rotation ticks, each row followed by its count of ticks:
The counts run from 0 to 880.
[ 11   8 -25  36   0  -6   6 -10 -28  12   5   9  14  13  -8  -2  -9 -20
  39   1  -9  10 -20   1  -3 -10   0  10 -27 -10  -2 -48 -27   0 -29] => 127
[ -1  -4  -8  -6 -11 -12 -51 -23 -11  19  25  22  13  -1  -3 -11  30  -6
  13  28  12 -19 -26   8 -13  -7  -9  17 -11  -3  16 -18 -15  -8  29] => 390
[  7  -7   6  18  -8  30 -17   1 -19  20  19   2   6   2  -5 -12  27  -7
  24  21   3  -9 -13   4   8 -23  13  -3 -29  24 -14 -46 -20 -16  34] => 229
[  3 -14  -4  21 -21 -13  -6 -10 -22 -12   2  25  28  17   5 -18 -16 -23
  28  -1 -13  16 -18  -2  -5 -28  -6   4 -20 -22  -2 -47 -15  -1 -26] => 765
[ 19  -1  -4  15   1   5 -46  -7  -9  12  23  11  -1  12  -7  -1  18  17
  15  21   4   0 -25  20 -23 -28  -5   4 -25  37   8 -35  -2 -11  26] => 309
[ 12 -18  11  16 -18  -2  10   6 -13   2  -7   8  21   4  13 -13  -7 -13
  21  27 -26  -3 -35 -15 -16 -28  -4 -14 -15  12   8 -61 -13   2  -3] => 535
[ -3  12 -15  13  -7 -28 -15 -28 -11  21  17  27  14   9   7 -12  -2 -31
  25  10  13 -14 -12  -2   1  10 -11  14  -7 -41  17 -38 -26   5  -9] => 481
[ 23   8  -8  11  -5  21 -30 -29 -30  20  15  25   4  -7  -6   5  27 -20
  16  32  24  -6  -5   4  10  -9   8  11 -28 -13   6 -21 -27   4  17] => 470
[  5  -2 -10  -7 -15 -12 -23  -1 -23  -8  20   5 -16  10  31  -9   4  -3
   2  -6  12  -9 -44  13 -17   6 -21  -2 -11 -13  18 -56 -12  -9  30] => 291
[  3   8 -26  27   0 -21 -21   6  -9   1  23   2   1  18 -12  -9  -2  10
  28 -17  -5  -2 -33  26 -25   0 -15  14 -15   8   6 -52  -1 -21   3] => 520
[ 23  -3   7  26 -13  19  -5 -18 -21  22   2  25  22  -3  -8  -2  16 -29
  30  40   0 -11  -4 -13   6 -26  13  -3 -21   5   1 -35 -24   9   0] => 348
[ 10  13 -24  39   8 -18  -7 -10  -9  33   6   7   8   7 -21   1  -1  -7
  41  13 -14  -6 -26   6 -15  -9  -5  16 -20  16   6 -39 -20  -2 -19] => 3
[ -1   3 -13  33  -1 -16 -14  -9  -1  37  19  18  23   8 -24 -15   7 -13
  40  21 -14  -4  -9   0  -3 -18   3  15 -18  14  -3 -37 -18  -8 -17] => 118
[ -1  15 -27   3   8 -17 -26 -12 -25  27  14  -1 -20   9  24   3   8  -4
  15  10  12  -5 -37   5  -8  14 -13  10 -28  -6  13 -44 -28  -1  13] => 718
[ -4 -17  -8  11 -22 -14 -14 -10 -25  -5   7  23  24  21   9 -18 -15 -17
  25   5 -11  22 -20  -1   0 -26  -4   8 -27 -21  -5 -44 -21  -2 -22] => 764
[ 22  13 -12  22  -9 -26 -19 -18  -1  11  28  45  16   7 -15  -9  -3 -19
  23  19  14 -10  -5   6  -8  -3 -13   5   1 -36  18 -30 -17  -8 -13] => 792
[ 21   5  -6  21 -14  19   4   3 -29 -12  22  15  -8  13  12  -9  -2 -16
  12 -11  21   7 -10  13   5   0   0 -12 -21 -29  -4 -61 -20 -15  15] => 565
[  5   9 -30   8   5 -19 -51 -13 -15  10  28  12  -3  12 -10  -2  12   9
  16   4  13  -2 -33  24 -23   1 -15  26 -19  -3  15 -28  -9 -14  14] => 398
[ -8   0 -27   3  -3 -25 -46  -4  -9  29  30   8  -2   9  -6 -15  19   7
  23  22   2  -5 -37  11 -12  -3 -11  20 -20   6   7 -26 -22 -17  15] => 514
[ 27  11 -22  38   0  -9   4   0 -16  23  10  16   3   7 -13   3  -4  -6
  35  34  -7  10 -19  -2  -7 -13  -1   0 -24   3   3 -40 -28  -8 -23] => 437
[ 20   3  25  21 -11  11 -23 -33  -6   0  15  38  28   4 -14  -8   5 -18
  21  -3  16 -23   5  15 -12 -24  -1  -2  -1   0  14 -43  10   7  16] => 581
[ 16  -6  13  29  -9  16   8 -10 -13  19  -5   8  20  -3   1  -5   8 -18
  30  26 -17 -13 -16 -11  -6 -30   6  -9 -21  27   5 -55 -13   9   3] => 225
[  9   8  -4  27  -8  -7  -8 -26 -22 -15   8  26  18  14  -1  -6 -14 -31
  25 -32  12  -9  -9  16 -11   0  -7  10  -7 -31   8 -57  -3   5 -10] => 368
[ -6  -8  -4  18  -4   7 -32  -1  -4  32  29   4   7   7 -12 -20  28   0
  25  16   2  -8 -13  10   2 -20   4   8 -28  27 -12 -38 -14 -20  26] => 114
[  6 -13   6  20 -24   7  18  -2 -27  -9  -3   9  23   2   6 -18   1 -34
  25  -7  -8 -10 -24  -9   0 -12   2  -9  -9 -19   2 -66 -15  -1  -1] => 137
[ 10  13 -28  39   5  -1  -6   5 -24  14  17  -8  -9  10 -14   1  10   1
  33 -11  -1   0 -31  21 -12   3  -2  13 -26  14  -3 -51 -14 -15   5] => 6
[  0  10 -10  17   0 -28   5  -8  -7  19   7   0  -3   6  18  -9  -6 -18
  26  -8  -6 -24 -33  -1 -14  13 -14  -1  -4  -2  19 -66 -14   3   0] => 722
[  5  12  -8  24   5 -34 -12 -19  -2  15   4  13   4  20  15  -2 -26  -4
  25  -7  -5  -4 -23  11 -22  -8 -20   2 -12   5  21 -60  -5   9 -18] => 92
[ -1 -10 -21   5 -20   3 -15   1 -33  -4  27  12   2  11   8 -17  11 -19
  19   0  12  14 -23   4  10   3   0   8 -28 -38 -11 -42 -33 -22   9] => 877
[ -1  -5 -18  28 -19  -6   3  13 -16  -4  24  10  10  16 -10 -23  -2 -15
  31 -17   0   4 -24  12  -2   1  -7   4 -11 -19 -11 -61 -11 -30  -3] => 759
[  1 -18  12  14 -25  24   4  -1 -30 -18  10  10  18   7   9 -20  12 -26
  18 -16   1  -9 -21   3   0 -12   5  -6 -15 -12  -8 -64 -11 -15  22] => 139
